In the rows, 128 means zero.
Named turns come first, each shown by rows before and after it. Which turns, in which order, take the first row of each pair that follows to the second? Write the first one first, as in the answered first pair.
turn Z517:
[136 124 106 123 108 107 148 102 174  85  96 142 117  89]  ->  [141 118 106 145 138 110 156 128 155  76  89 128  79 104]
[167 126 151 138 137 114 142 126 133 125 149 148 125 128]  ->  [166 125 148 137 128 114 139 118 139 129 150 148 133 117]
[107  98 106 146 159 108 129 122 110 159 126 110 138 110]  ->  [107  99 103 137 154 111 131 117 111 161 126 111 149  98]
[138 148 141 175 157 147 134 134 110 149 124 105 108 171]  ->  [134 148 155 161 157 136 131 124 106 162 160 111 139 172]
turn Z726:
[131 122 120 129 120 117 154  94 146 121 144 157  99 137]  ->  [117 120 133 107 113 121 136  95 141 122 148 152 111 140]
[130 139 153 126 184 114 119 150  91 152 169 134 163 106]  ->  [155 165 133 167 169 131 142 126 119 172 154 140 160 119]
[121 133 145 133 145 144 114 142 111 139 151 117 112 161]  ->  [133 143 136 149 142 145 118 130 121 141 146 119 110 163]
[165 174 121 193 107 133 159  88 165 153 104 143 174  78]  ->  [ 99 140 146  79  85 124  96  91 126 143 122 125 203  66]
turn Z316:
[104 123 156  92 147 136  92 139  97 131 131  90 128 120]  ->  [101 130 151  96 157 141 102 132 100 139 151  94 127 147]
[152 121 130 155 135 156 137 156 162 115  63 141  95  89]  ->  [144 111 146 132 145 150 136 172 144 110  82 136 107  61]
[163 152 129 141 138 122 172 144 135 102 149 146 117 102]  ->  [157 147 133 143 140 122 173 150 137 103 149 150 119 103]
[112 111 147 107 132 107 166 130 131  91 115 142 144 120]  ->  [108 109 147 108 137 108 169 136 125  94 128 144 144 131]
turn Z6:
[110 123 141 120 130 140  90 128  87 126 147 109 131 159]  ->  [137 118 137 153 157 125 125 152  93 114 147 108 113 135]
[149 129 127 151 144 143 126 164 114 130 106 114 103 132]  ->  [147 143 121 150 125 151 127 133 132 148 105 130 120 148]
[118 148 116 124 113 117 109 107 137 100 114 109 129  94]  ->  [123 143 114 133 118 114 121 120 129  98 119 107 124  87]

(2 to 3 turns a pair)
[100 105 137  69 123 110 110 144 120 115 135 123 157  66]  ->  [112 108 124  87 125 123 116 146 122  93  84 117 118  67] -> Z517 then Z517
[120 147 136 131 167 118 144 175 115 111 143 148  70 185]  ->  [139 165 110 151 119 128 146 137 167 101  70 162  82 137] -> Z6 then Z316 then Z316
[138 129 114 152 160 103 160 166 128 111 109 103  98 116]  ->  [110 146 109 108 102 123 112 119 142 128  69  99 135 110] -> Z726 then Z316 then Z6
[159 159  99 158  82 125 131  94 176 121  61 129 117 130]  ->  [141 111 120 128 134 110 124 163 114  77  68 105  66 117] -> Z726 then Z517 then Z726
[ 96 106 144 138 162 118 111 170  83 122 109 111 110  98]  ->  [ 90 108 138 103 121 105 110 127 113 142 135 124 170  74] -> Z517 then Z517 then Z517
[138 137 106 136 107 118 167  99 186 135 154 157 134 183]  ->  [118  97 123  80 137  86 160 136 158 112 185 148 141 137] -> Z726 then Z726 then Z517
[111 137 115  99  76 142 104  98 149  89  18 135 118 103]  ->  [132 124 114 126 114 127 132 136 135  65  24 131  95  80] -> Z6 then Z726
[123 143 112  96 109 122 121 152 145  92  64 137 138  66]  ->  [129 134 133 127 175 123 126 203  90  95 100 119  96 110] -> Z517 then Z517
[124 111 145 114 167 101 137 154 101 135 185 121 148 129]  ->  [135 100 134 105 146  84 154 141 139 114 142 132 148  71] -> Z517 then Z517 then Z726
[152 145 145 138 107 133 151 117 120 180 157 144 153 167]  ->  [123 117 144  66  79 128 123 118 120 139 120 137 164 118] -> Z517 then Z726 then Z517
[160 115 126 164 143 111 132 150 104 153 181 140 175 116]  ->  [152 139  99 155  80 133 109  97 146 140 100 150 173 108] -> Z6 then Z517 then Z517
[135  96 138 141 168 122 140 161 109  98 113 117  78 112]  ->  [123  95 142  91 129  99 132 117 140 134 168 137 163  90] -> Z517 then Z517 then Z517
[121  88 150  99 164 116 117 175  86 107 130 114 105 107]  ->  [160 132 122 194 154 141 161 132 132 144 137 133  94 173] -> Z316 then Z726
[128 114 139 126 155 118 128 145 101 140 174 123 133 152]  ->  [128 106 139 112 146 104 135 141 115 137 177 129 153 118] -> Z517 then Z6
[159 136 109 166 149 122 191 120 170 137 164 158 124 144]  ->  [ 99 102 133  77 139 120 139 125 134 130 200 150 134 169] -> Z726 then Z726 then Z316
[147 160 107 189 141 132 155 130 149 109 101 147 104 138]  ->  [136 152 129 175 168 118 156 140 135 137 171 146 132 161] -> Z517 then Z517
[121 134 128  71  95 133  97 102 134 145 129 131 174  91]  ->  [168 131 110 153 138 132 154 142 136 112  80 125  99  82] -> Z517 then Z726 then Z726
[121 113 116 117 116 109 152 111 177  86 105 159 120 106]  ->  [145 116 121 144 139 102 172 121 174  95 125 154 125  97] -> Z316 then Z316 then Z726
[118 125 168  85 153 117 100 153  95 145 162 103 126 144]  ->  [130 159 140 122 102 149 102  92 154 173 122 118 133 183] -> Z726 then Z316 then Z726
[152 131  91 152 119 150 120 114 152 131  91 136 124 142]  ->  [154 129 110 168 157 141 125 142 120 146 131 133 117 165] -> Z517 then Z517
[162 139 108 166 100 119 149 115 154 143 119 129 161  74]  ->  [121 120 129  90  96 111 112 119 129 145 153 115 183  74] -> Z726 then Z316
[117 121 125 176 183 124 132 151 104 154 190 123  77 182]  ->  [ 98  98 133 102 154  89 133 123 126 154 225 134 155 111] -> Z517 then Z517 then Z726
